Rotation paths and how fast each direction turns (degrees a step):
Each turn is a multiple of 5 degrees from 10 to 175, or 0.
Each row of a path follows its step; steps can be skipped.
path 1
step 0: [ 10  32  36  15  24 -20  -4   0  34  21 -26   2 -36   5  30  18  -1   7
  32  -5 -32   5  13  23   9  -7  14  -7 -11 -23 -13  22  17 -27  13  -2
 -44 -25  -3 -15  17]
step 2: [-14   5 -10 -29  -3  -4 -12  41  15  -4  18 -19  -9 -17  15  23   3  10
  13   5 -46 -16  26 -15   3 -19 -18   3 -28 -20 -35 -22 -16 -36  21   1
  -5  19   9 -44 -21]
step 3: [ 54  35  33 -11 -13  18   9 -12 -39   8 -12 -23 -14   6   4  25 -16  23
 -12  20   3  10 -38 -30  -6 -12  10  20  -5 -16  34 -14  19 -13   5  14
 -28   8   6 -22   6]
step 4: [  8 -31   5  16   1  15  -9   0  -7  13  33 -37 -19 -12  33 -30  -2   9
 -16  24 -36  10  21  -6  10  29  -5  -4  -1  36 -25  -9   3 -36   0   1
 -18 -25  40  -4  28]
step 5: [-19  -1  31 -18 -22  -5   5   7 -34 -20  -2   6  25  23  -4 -62   5  -7
  12  34  -7  -9 -20 -48  -6 -21  -4  -2  -2 -21   1 -32 -14 -13 -11  -9
 -25  23 -14 -15  -6]
step 6: [  2  12  28  -2 -10  24 -19  63  21  38   9 -26 -27 -11  21   3  11   4
  11   5  12   1  -4  16  17  -2  16 -14  33 -11   7 -21  -1   0   4 -12
 -41  -7 -18  -6  41]
step 7: [ 22   7  27   9 -44   5  27 -38  29  32 -19   1 -24  26  31 -59   3   9
 -24  -7   8   7  16 -22 -15 -10   4  16 -14  11   5  -8 -28  -2   6 -15
  -5  -2  -3  23  -8]
step 8: [-35   6 -20 -20 -18  -5 -54  22  12  26  -9 -12  10   2  27 -11  24  -8
  26  -4   7 -25 -21  -4  -7  31  -6  -2 -36   7 -26 -21 -17   7  23 -30
 -25   7  22 -18 -13]
step 9: [ 19  30 -13 -12 -13 -18   3  -6  24   7   2 -21 -16  14  -2  12 -17  17
 -26 -17  -1  -2 -38 -18   9 -21 -20  29  -7 -12  15 -59 -25  21 -25  24
 -26  -4 -37  -1   4]
step 10: [ 15   1 -12  13  -9  -9   6  15  -6  30   6 -36  23 -18  46   6  11   3
 -16  -3  25   0  22   1   6   4  36  18 -40  39  10  -2 -22   0 -22  -6
  11  -5  48 -15  31]
step 11: [  6 -13  -8  -1 -21 -13 -21 -11 -20 -36  10 -18 -16   3   6 -40   5 -24
  13  32  -3   0  -9  -9 -16  42 -14  43 -29 -37  18 -24 -17  16 -39   4
  -1  10  -6  19 -11]
[ -2   0   5  -4  -7  -7 -13   0  -4  -2  -2   4  -1  -7  -3   3  -9   5
  14   3  -6   9   0  10  -5  -5   0   5   1   5  10  -2   5  14   6   5
  -8  -1 -16 -16   3] | 120
[ -8  -2  -3  -8   1  -1  12  13  -4   2  10  -4   4  -4   4   5   1   2
  -2  -4   5  -3  12  -8  -1 -19   6  -5   0 -10   4 -10  -2  11   5   7
  10   5  -7   1  10] | 95
[ -3  -2  15   5  -3  -1   1  13  10  -4  -6   6   0   3  -4 -16   7  -5
   9   3   6   1  12   0   0   0   0  -6   7  -8   2  18  -1   4  -5   2
 -11  -3  -5  11   6] | 55
[ 17  -3  -4   2  -6  -9 -11  10  -3   2  -6   4  -1   1   2  -1   8   8
  -1  -8  -9  -5 -15   7   2 -17   1   3   8  -7   3   3   1  -6   1   0
   8  -6   4   8   8] | 115
path 2
step 0: [ 12  20 -21 -25 -64 -10 -16 -17  12 -40  15   4 -28  25  20 -24 -17  -5
  -8  -3  32 -34  12   1  -3  29   1   2  30 -14 -16 -18  19  25 -21 -21
 -10  -6  20  -1   4]
step 1: [  1 -14 -10 -32  -1   9 -19  -2  29  -6 -47  18 -46 -14 -30  -9  29  39
 -19  -3  31  21  12  -4   6  22 -15   0 -49  19 -10 -27   5 -15   8 -14
  18  -9 -16   2  15]
step 2: [ 13 -31   5  -2  13  -7  -6  25 -55 -15   9 -15 -18 -24 -29  31  13  -7
  23  22  17 -18  -8  29  30 -14  12   6 -31  19  -1 -38 -26  -6   2  31
 -18   6  33  22  -8]
step 3: [  7 -27  -2   3 -27 -12  55   6   0 -27  12  -4  29  32 -21 -42  16 -22
  13  -3 -15  28  13   5  25 -16  -2   1  -9 -20 -22  12 -12  45  19  11
  -4  -2  11  22 -31]
step 5: [ -3  18   9  32 -11  17 -26 -44 -24  34  29 -17  18  -7  21   6  39  -4
  17  37 -25 -21  40  12 -17   5   2   4   2  -3   3 -14 -13 -18 -29   5
 -14 -42  -8   8  17]
step 6: [-15  15  48 -18 -35  23  -1  36  15  43   8  46   5  14   0 -34  -2  16
 -19 -25   7 -14  19  24 -30  -6   8   2  -2 -31  32   8  -4  13  -5  12
  -4 -18  26   0  -1]
step 7: [  5 -11 -27   2  -9 -34  -6   0  -1  22 -44  16 -41  21  18  28 -22  32
  -8 -11  19  -4   2  13  -1   7  39 -25  29   0   2  -6  30  16 -45 -13
  22  20  26  28   0]
step 8: [  3 -24   3  -5  -9  11   1 -58 -24  -2 -14  27 -23 -26 -37  20  15  22
 -12  24 -19 -19 -10   4  23   3   7  40 -16  21  -5  19  27  10  28 -34
   6 -11 -13  22 -16]
step 9: [-21 -27  -1   2  24   7  26  12 -43 -13  29   0   0 -18  -4 -19 -13 -26
  -4 -44   7 -10 -25  25 -14  18  29   6 -49  -5  -8  18 -22 -35  28   7
  30   6  25  -1 -16]
step 10: [ 19 -24 -56  45   8 -14   5  21 -13  14  -1 -30  14  28   4 -22   5  -1
   5  -8 -27  17  24 -24   1 -34  -6 -31  -8  16  19  44  -7 -13 -11   4
  -5  21 -12  15 -28]
step 11: [-10  10  11   1  13  51   0 -33   2  26  26   8  31 -26   3  24  -3 -21
 -21  -5  -3  21   1 -35 -19 -13 -57   7  33  15  -2  27   3  28 -12   9
 -12  29  -2  25  -4]
[  7   2   3   2   8  15  -7 -12   2  -4  -3   5  -8   1   5   8  -4   6
   5   6  -4  11  12   1   4   7  -7 -15   1  12  -2  -2   7   1   5   1
  11  11  -7   6   2] | 110
[ -9  -1   5  -5   0  -9 -13  -6   8   2   7   3  -9 -11   0  -7   2   5
   7  -3  17  -1   0  -5  11   2   5  -9   3   0  12   9   1   8  -4   4
  -5  -6  -1  10  10] | 60
[ -1   6   3  -9  -8  -7   1   9  -8  -3 -13  11  -6 -12   8  -6   1  10
   1   9   0  -5  -7   9  -8   5 -10  -7   8   9  -1  -3   3  -4  -1 -11
   2  -8   5   3  -9] | 55
[  5   5  -2   2  -5  -9   3   0   6   0  -5  18  -4   6  -5  -3  20   7
   3  -2 -13   7   7  -6   4  -8   0   3  -6   3   5   8  -6   2   5  -4
  -5  -5 -16  -7  -3] | 155
[ -1   4  -2   3 -11  10  15   0  -5   4   2   2  -6   9  16  -7  -6   2
   0  -7   0  -4 -10  -1  15   0  -6  -6  -8   2   1   1  -9   8   6   0
   5  -5   5  -6  15] | 120
path 3
step 0: [ -5  13   1  33   5 -10  -2  31   7 -58 -45 -25 -15 -15 -20  12 -40  10
  33  16  -4 -16  13  27 -18  41  41  22 -13   7 -13  -5  -9  24   1   9
  -7   6 -16 -21  15]
step 1: [  5 -22  -5  -1  41   5  31  21  13 -37  13 -10 -16  -8 -23   3 -47 -16
  13  34  10  17  31 -28 -11   2 -18 -16   1  12   1   9  17 -51  23  18
 -13 -12  -9  40 -42]
step 2: [-28 -15  -8 -10 -38   1  12  22 -23   5  60  -3 -18  39 -16  44  -9 -14
   0 -31 -42  -9   3  -1   5  20   4 -24  15  15  -1  -5 -19 -27  28 -22
  32  11 -12   4 -24]
step 3: [ 32  52 -33 -21 -17 -15   0  -3  -4 -13 -15 -27   7   1 -17  26  -8   5
  10 -23 -17  -6  21   1   6 -14  12   2   0 -24  24  10   6  39  60 -25
 -13  45 -32 -11   7]
step 4: [ -4  34  21  -9  14   2 -10  31  20  10   5   3   0  -9 -20 -21 -20  29
  13   4  20  29  49  -7  40 -23 -26  -2   2  36   7 -16 -22  14   8 -39
 -55 -25 -17   5 -10]
step 5: [-18 -41  16  21 -12  32 -41  21 -31 -11  24   0 -30  37  -9 -14  -3  -5
  25  24 -31   5  36 -30  13  -6  32  43  -1  -6  -3  -4 -19  25 -32 -19
   1  -1  -5  -3 -19]
step 6: [ 29   5  10  30 -16  14 -12 -13  -9 -40  -9 -32  -8  -9   4 -41 -11 -16
  29  -3 -11  -6  15 -13 -25   4 -26  15  36 -19 -23   9  24 -19  21 -30
  43  22 -28  31  30]
step 7: [ 23   6  45  -5  -3 -12  -2  -1 -13 -14  15  -7 -46 -14 -42   3 -25 -11
 -28   2   6  18 -24  63   4   0 -16 -12  17  51   0 -26  10 -10  10 -17
 -13  23 -12  21  12]
step 8: [ -6 -64 -18  21 -12  -2  23   2   2  26  18   1 -34 -11 -25   8 -10  -4
 -11  14  -2  15  16   5  25 -35   7  -3  18 -32  65 -16   2  17  11   8
 -16  40 -23 -11 -14]
step 10: [ 18   2  20   1 -18  -6 -12 -21 -38 -18 -48   9  -7  34 -43 -15 -16   9
  -1  31  12 -20  12  -8   4  35  17   5  -5  55  15  19   7  25  21 -22
 -29 -17  17 -15  28]
step 11: [-58 -17  26  10  11  -8  -7 -23 -14  -5 -35 -14   1 -11  -9  -9 -16  -9
  38  52  22  42   5 -34  30  11  -7  -8   8  -4  29 -12 -17 -21  19   5
  23  21  -5  28  -9]
[  9   4   3 -10  -2   3   5  -1  16  -6  -1  -2  -5   7   2  -9   1 -10
   3  -8  14   1   4   0  -4   1   7  -1 -13  14   8  -3  14  -7  -4  -7
  -9   1   7   4   0] | 120
[  0  14   1   4  -4   1  -1   3  -1  -8 -13  -2   5  -2 -18   3  -7   5
  -5  12  10  -5  -3  14   2 -13  -4  -6  -1  -2  -7   4   0  -1   1   0
 -13  -4  10   8   4] | 110
[  2   1 -13  -8   1   1  10  -1  -3   3  -6  11  -5  12   3   2 -10  10
 -12  -6 -13   8   1  -4  -4  -6  -7  -9  -5  -3   8   1  -8  -9   2  -6
  -8   8   3  -8  10] | 60
[ -8 -16   9  -9  -6   9   8   1   4   4  -2  -8  -5  -3  -9   0   1  -1
  -2  -9   2  11   3   0  -1  -7   2   2  -5 -13  -4   8 -10   3   3  -5
   8  -7  16   2  -7] | 110
[ -1  -6   9   9  10  -6   4  -5   1 -13  -4   7 -15   8  -3  -1   3  -1
   7  -8  -2   0  -6   8  -4   2  -6  -4  -5  -7 -13   1   0 -13   0   8
   3  11  -7  10  -5] | 65
path 4
step 0: [  9 -11 -15   6  25  26  41 -18 -21 -42  -4  -8  -7 -17   2  -3  18  11
  38 -35  22  16  -3   3 -15  -6  -9  32  -5   8   4  23 -10  31  15  15
 -32  10  20 -25 -40]
step 1: [ -5  12   5  13 -20  23  10 -41 -23  17 -34  24  15  29  20  12   8  -6
   6  24   1 -19  -9 -15 -22 -17  32  21  -5  24   8  10 -58 -27  -6  -6
 -24   7 -27 -10 -22]
step 2: [-23 -22  12 -17  26 -14  16  35  30 -19  -3   5  28  22   6  26 -23 -37
  28 -27  24   7 -13 -32   4 -18  21   9   9   7  -5   6 -10   2  -1   0
 -28 -26 -11  14 -50]
step 3: [-46  23  20   0  10  -1  -8  20 -60   7   3  31  35  12 -23  23  15  36
   4  -3  10   3  -1  10  15   1  31  33 -17   0 -32 -22 -18   5   5  -5
 -15  11   7   9 -11]
step 4: [-24   5 -30  -6 -12  -8  -7  34 -21 -28 -19 -22  37  17 -22 -53 -16 -22
   7 -19   3  -9   1 -26  12   4  10  19  -1 -26  17   9 -37 -33 -25   7
  -5 -22   7   5  11]
step 5: [-10   3 -59 -25   5   4 -26   7 -16 -11 -29 -39  16  -7  -3  28   0  13
  11 -30  18   0  18   1   0   7  45 -10   5   3 -18 -16 -11  16  28  -5
   5  39  33 -16 -19]
step 6: [ -5   0 -28  19   9  -6  -9   3 -44 -15  10  12 -43  -5  17 -34  -4   3
  -5  -3  10 -40   2 -25 -31   7  24   1 -19 -15  21 -13 -41   4   9 -36
   2  -2 -12  14 -34]
step 7: [  0  33   3 -12   1  -7 -18 -20  -3 -28  -5 -41  14   9  34  -7   0 -52
  15   7 -24 -13 -22 -11 -11 -25  11 -13  -3   4 -47 -11   0   1  27 -14
 -20  -3  28  27 -27]
step 8: [-15 -11  18  -9 -40  16  23  20 -32   6   4  20 -11 -15  -6 -18 -37 -12
 -11  18  27   8 -26  16 -11   5  36 -18  -4 -35 -41  -7   2  13  15 -29
  -3   8  -2 -13 -39]
step 9: [ 19  35  -2  41   5  35  -7  12 -24 -15 -11 -18   2  19 -40 -28 -17 -29
  10   1   0  24   2 -13  48 -12 -18   4 -26  -8  -8 -13   4 -11  35  -8
 -11  -2 -21  15 -20]
step 11: [  9  32 -16  12   4  10 -22 -27  -5  17  -5   9  -7  23  -2   4   3   1
   1 -10  67   5  26 -14  10  15   5 -16 -21 -35  15  27  -3  15   9  -3
  14 -42   3   2 -49]
[ -5  -1   5  13   7  -9  13   1   7   7   0   2  -3  -2   0   2  -1  -7
   2   7  -2   5 -11   0 -10  -5  -4  -5   5  10 -21   4  -8  -6   1 -12
  -7   2  -6   2  -6] | 60
[ -2  -7  -9  -4  -7 -10  -1   0   5   5  10  -8   4  -1   3   3   2 -14
  -3  -2   6  12 -16   7   8  -2   6   8  -6  12   7  -1   3  13  -6  -5
   4   4   9  -3  -3] | 135
[  1   5  -1  -5   5  15  -9   1   0   1   1  -2   9 -10   5  10   1  -2
  -1  -9   4   5   2 -10   1 -19 -21  -1  -7   2  -9   1  -3   4   2  -6
   0   4   8   0   6] | 160
[  5   5   1  -1  -4  -5  18  -3  -7  -5 -14   3   9  -5  -2 -10  -1  -5
  -3  -5   5  -6  -5   8  12   4  -6   2   0  -9  -5   9   2  -1   1  -2
  -1  13   6 -14  10] | 85
[ -8  -3  -5  -1  -7   5 -11 -11  12  -6  -3  -2  11   1   8   0  -2 -17
  -4   8  -9   3   3  -1  -8  -1   4  10   7 -13  -5   6   2 -12  -8   2
   1   6  -5   2   7] | 125
[  8   1   1   1  -4   1   5  11   8   2   2   4  -1  -7   2   9   4  -7
   5  -9   3   4   7  -9   5   1  16   1   1  -2   1   0   2  -1  15 -11
  12   5 -18  -2   9] | 110
path 5
step 0: [ 33 -24 -38 -21 -39  14 -34   8  -1   2  -1   5  -9   0  51  35  -2   9
  11  -8   3  14 -11  11   7   7  23  13  -8  -7  14  42  27  16  22  26
  -4  57   4 -10  -8]
step 1: [ 21 -29 -61 -20 -10   7   4   1  17   9 -11  23 -47 -22  14  15  10 -11
   6 -46  12  13  19  18  22 -19  12  23 -17  13   6  11  23  -1  17  54
  -3   7  -7 -16 -14]
step 2: [  0 -14 -64  16  -7  -3  -8  -6  18  12   6  27 -38   1   8  -3 -10   2
  17 -12 -15 -15  38  14   7 -14  21  23 -16  43   3  -9 -51  -4  43  36
  12 -19 -15  -9   7]
step 3: [ 12  -2 -32  23 -18  -7 -28 -21  18  40 -27  44  13  -5  -1  11 -12   0
   4  23 -11  -1 -17  -4   0  -5  22  17 -36  30   9  24 -40   7  42   5
  32 -41  -3   0  18]
step 4: [ 37 -21   1  27  -7  10  14   5  -1   3 -49  32  26 -16 -35   6 -29  -3
   5  14  16  -9 -35  -6  18 -21  20  27 -17 -12 -19  38 -13  10  35  23
  16 -35 -22  18 -14]
step 5: [ 34 -42   7   1  12 -14   8  28 -29 -19  19   3 -12 -20  -8  -6 -45  -5
   8  19  24 -27 -24   0  11 -36  39   1   8  -4 -23  49 -38  23  15   9
  12 -10  -9  23 -17]
step 7: [ 32  -8  12  -6 -14 -17  26  37  30  15 -13  -3 -37   5  28   5  -1  -1
 -16   9   1 -29  22  -5 -19  11  -2  11  11   8 -62  12  13 -31  25   1
   7 -17   2  57  34]
step 8: [ 25  -6  22  12 -18 -41   2  28  15 -19 -17  10 -10 -19  51  11  29   3
 -26  49 -28   7  26 -12 -36   4  18  15  21   0 -35  18  -2   7   8  26
  26   7  -7  16  22]
step 9: [ 11 -11  16   3   8 -62  32  -4   7 -14 -31  23   9 -35  37   5  15  30
 -20   4   6  27  27 -26  -6 -13  -6 -16  11  -8  -1  21  10  -8 -14  56
  30 -11   1 -12  13]
step 10: [  2  -2  -4  17  21 -52  56  -1  -7 -18 -13   5  -3  15  29  -7 -25  68
  34   8  30  -4  33 -10   8  10  -6 -10   4 -14  15   1  -8 -17  11  36
  19  -1  -2  -3  22]
step 11: [ -1   6 -27   6  29 -30  14 -17 -17  14 -13 -14 -11  25  36  10  -9  49
  41  54  27   7   0  13 -15  19  27   7 -19 -15  25  20  19  11   6  -6
  20   8  16  13  34]
[ -7 -13  -7   0  12  -2   0  -6  -3  -2   9  -5   4 -11  -3   1  -6   1
  -6 -10  -1  -1  11   0  -4 -12   5 -12   7   6  -2  -4 -13  -1 -16  13
  -5  -4   2  -2  -1] | 95
[ -5  -2   9  -4   1  -1  -6   5 -11  -8  -1  12  -6   7  -8  -1   2  -8
   5   7   9  -2  -8  -6   2  -7 -10  -4   2  11   0   3   5  -6  -3  21
   7  12   5  -5  -7] | 85
[ 12   6  -1   0   9   0 -11   6   8   3   0   8   6   8  -1   3  -3  -5
   1  -7  -8  -3   3   0   4 -25   0   0  -6   6   9   1  -1   3   8  -5
  -4   1  -4  11 -11] | 25
[  7  -6   0 -11   7   5  -6  -3  -3  -7  -4  -7   6  -7  12   3  -4 -11
 -10   8   4 -23   0  -7   6   5  -8  -3   8   5  -1  -1   8   0   3  -7
  -7  -2  -8  -2   2] | 45
[  2  -6  -8   0   5   6   6  -1   4  -8   9  -5 -17   6  -4   7  17   2
  -8  -6   1  -5  -9  10  -9  -5   6   5   3  14   5   2   8  -5   1  -6
   1   1   4   5  10] | 65
[ -4  -3  -9   6  -2  -6   5   2  -4   9   1   5   4   3   1   4  -3  -6
   9   0   5  -7   1   8 -13   9   1   2  -6   8  19  -2   9  10   1  10
 -12  -9 -10  -7  -3] | 35
[  8  -2  -2   3  16  -5  -1   7  -6   5  -8   2   1  11   6   0  -3   0
  -5 -10  -1   5  -7  10  -4   6  -7   2  -5   6 -16   1  -7   2  -7  -6
   3   7 -11 -16   3] | 0
